[[-37 -37 -19  16 -43  22  -4 -41]
 [  9   8   7  -7  12 -10  -2  11]
 [ -2  -4 -14  10   2 -16 -22   1]
 [ -2  -2   1   1   0  -3  -3  -1]
 [  7   9 -11 -24 -10  13  22  -2]
 [  2   2   1   0   4  -3  -2   3]
 [ -5  -4  19  -1  -7  22  22  -8]
 [  6   6 -29 -14  -4 -13  -9   2]] ==> -19

[[ -1  28  39  17  11  14  -4 -24  -9]
 [-14  -1 -20 -40 -27  14   9 -16  18]
 [-21   2  22 -29 -22  16  15 -34   1]
 [ 15 -26  21  23  25 -11   4  18 -23]
 [ 44  -9 -26  13  22 -10 -11  31  12]
 [ -4  15 -25 -29 -31  13  -1  -9  26]
 [ -8  17 -25 -31 -28  14  -1 -20  26]
 [ -2 -29 -27 -36 -23   8  15   3  16]
 [ 36 -32  10 -13  23  17  16  24   6]
 [ -9  40  -2  37   2 -18 -23  -6  -4]
 [ 17  -6 -35  20   5 -25 -13  34   5]
 [ 36  -5 -28  13  15  -9  -8  29  15]] ==> 39

[[ 13  18 -20 -13   2  -4   6   1]
 [ -3  -6   0  -9   5 -16  -2  -2]
 [ 11 -14   0   8 -28  16   3   1]
 [  8  11  -7  -2   8  -4  -5  -4]
 [ 42  -8 -15  19 -14  -5 -14  15]
 [ -1  -3  -3  -6  -2  -6   3 -18]] ==> -20

[[-15   6   5   2   9  -4   0   0 -11   8]
 [ -2 -13   7   0  -7 -32  15  11 -11 -21]
 [  6  15   7   0  -1 -20  -9 -45   3  25]
 [  9   7 -11  -8  -1  15   3 -20   1 -24]
 [ 11   1   9  -1   2  30  10 -27  -2  -7]
 [ -3   7  -3  -2   6 -25 -13  39   3 -18]
 [  0  16  13  -2 -13 -26   2 -29  -4  17]
 [  1   0   0   0  -4  -5  -2   6  -7  19]] ==> 5

[[-11   4  14  -1 -24  -1]
 [ -8  23 -11 -17  14 -22]
 [ 10  10  -2  -1   2  -8]
 [  6   7  16  -4  -7  -5]
 [ -4  -7  -3   7   7  21]
 [  4  -8  -6   4  10   4]
 [ 13   3  -2 -42   9   3]] ==> 14

[[  5   8  10  -4 -23 -11 -17  12 -18  -7]
 [ -5  -6  -5 -11  15  22  -2 -34   1   3]
 [ 13   0  14   5 -25 -19 -24  29   4   0]
 [  8  -2  16   7 -23 -18 -28  30   9   0]
 [ -1  -8  -6 -10  16  21  -2 -33   5   6]
 [-30  -1   9   7  -6  -4 -20   3   5  -6]
 [ -2  -7  -5 -11  15  21  -3 -32   4   5]
 [ 19  -8   5   7 -12 -22 -18  23  21  10]
 [ 29 -11  -1   5   0 -17 -10  10  25  15]] ==> 10

[[-12  19   9  -8   7  37  -6  -7  37  -7  24  13  -2  -8]
 [ -2 -13 -17  12 -26  24   1   3  10  14  22   6  23  11]
 [  3 -20 -20  15 -28  10   3   6  -4  17  13   2  23  13]
 [-11  28  19 -15  23  25  -7 -10  32 -16  13   9 -15 -14]
 [ -8  31  28 -21  37   8  -5 -10  21 -23  -2   4 -29 -19]
 [  9 -13  -7   6  -7 -31   4   5 -27   5 -21 -10   3   6]
 [  9 -20 -14  11 -16 -20   5   7 -25  11 -10  -7  11  10]
 [  7 -23 -19  14 -25  -5   4   7 -16  16   1  -3  18  13]
 [-10   8  -1  -1  -6  42  -4  -4  32   2  30  13   9  -1]
 [ -6  -3 -10   7 -18  36  -2   0  23   9  29  11  18   5]] ==> 9

[[ 5  0  0 10  2 -1 15 20  0]
 [ 5  0 -1 15  1 -1 17  9  1]
 [ 4 -1  0 28  1  0  8 11  1]
 [ 4  0  0 24  1  1 17  2 -1]
 [ 1 -1  0 42  1  0  4  1  0]
 [ 1 -1  0 41  2  1  5  1  0]
 [ 6  0  0 11  3  1 16 13  0]
 [ 6  1 -1 16  4  1  8 12  0]
 [ 3  2  0  7  3  2  6 22  0]] ==> 0
---
[[-463, -464, 251, 226, 118, -609], [-159, -159, 411, 361, 159, -193], [405, 407, -209, -192, -116, 544]] => -159
[[761, -971, 966, 853], [-306, 844, -381, -343]] => -971
[[4825, 2407, 4831, 7249], [3874, 6337, 3862, 1394], [5016, 2197, 5024, 7843]] => 6337
[[47, 85, 26, 51], [39, 84, 25, 30]] => 85
[[880, 285, 442, 734], [946, 13, 440, 531], [715, 572, 463, 51]] => 13
[[9, 14, 65, 92, 9, 8], [8, 45, 21, 92, 21, 44], [19, 30, 16, 92, 46, 50]] => 45
[[-492, -223, 328, -513, -44, -215], [-213, -123, 189, -584, 680, -272], [768, -139, 337, 541, -643, 630]] => -123
---
array([[6363, 6028, 4619, 6350, 5759, 8958],
       [6048, 6138, 8722, 5166, 6928, 1360]]) out 6363, 1360

array([417, 114, 309, 769]) out 417, 769

array([ 750, -525, -353,  666]) out 750, 666

array([7, 5, 8, 1]) out 7, 1

array([ 11, -31,  12,   8,  41,   8,   0]) out 11, 0

array([23, 49, 56, 84, 58, 63]) out 23, 63
---
Q: [0 4 1 9 3]
A: 3
Q: [6056 6901 4492 4730 7972 2484 3709]
A: 4730
Q: [7776 1709 8874 3402 8996]
A: 7776
Q: [-984 -432  646 -239  823]
A: -239
Q: [8 6 2 5 4 4 9]
A: 5
Q: [82 34 48 20 64 62 71]
A: 62
Q: [8340 1137 5795 4608 6570]
A: 5795
Q: [4 5 8 1 6]
A: 5
---
[ 12 -31 -36 -20  35   5  -9] -> 35, 12

[[ -9   0 -27 -37]
 [-14  -7 -17 -29]
 [-10  -8  -2 -10]] -> 0, -2

[[ 14  -4   4 -15  19  10  -2]
 [ 11  -2  17  -5  -7  44  36]
 [  2  16  -4 -11  -6   6   6]] -> 44, 36

[[ 38  27  35  32  30]
 [-10 -32  16  26  -9]] -> 38, 35

[[ 29 -19 -26 -25]
 [-27 -26  11 -12]
 [ -6  -3 -24  33]] -> 33, 29

[[-25 -15  34 -21 -15]
 [ 21  41 -15  42 -17]] -> 42, 41
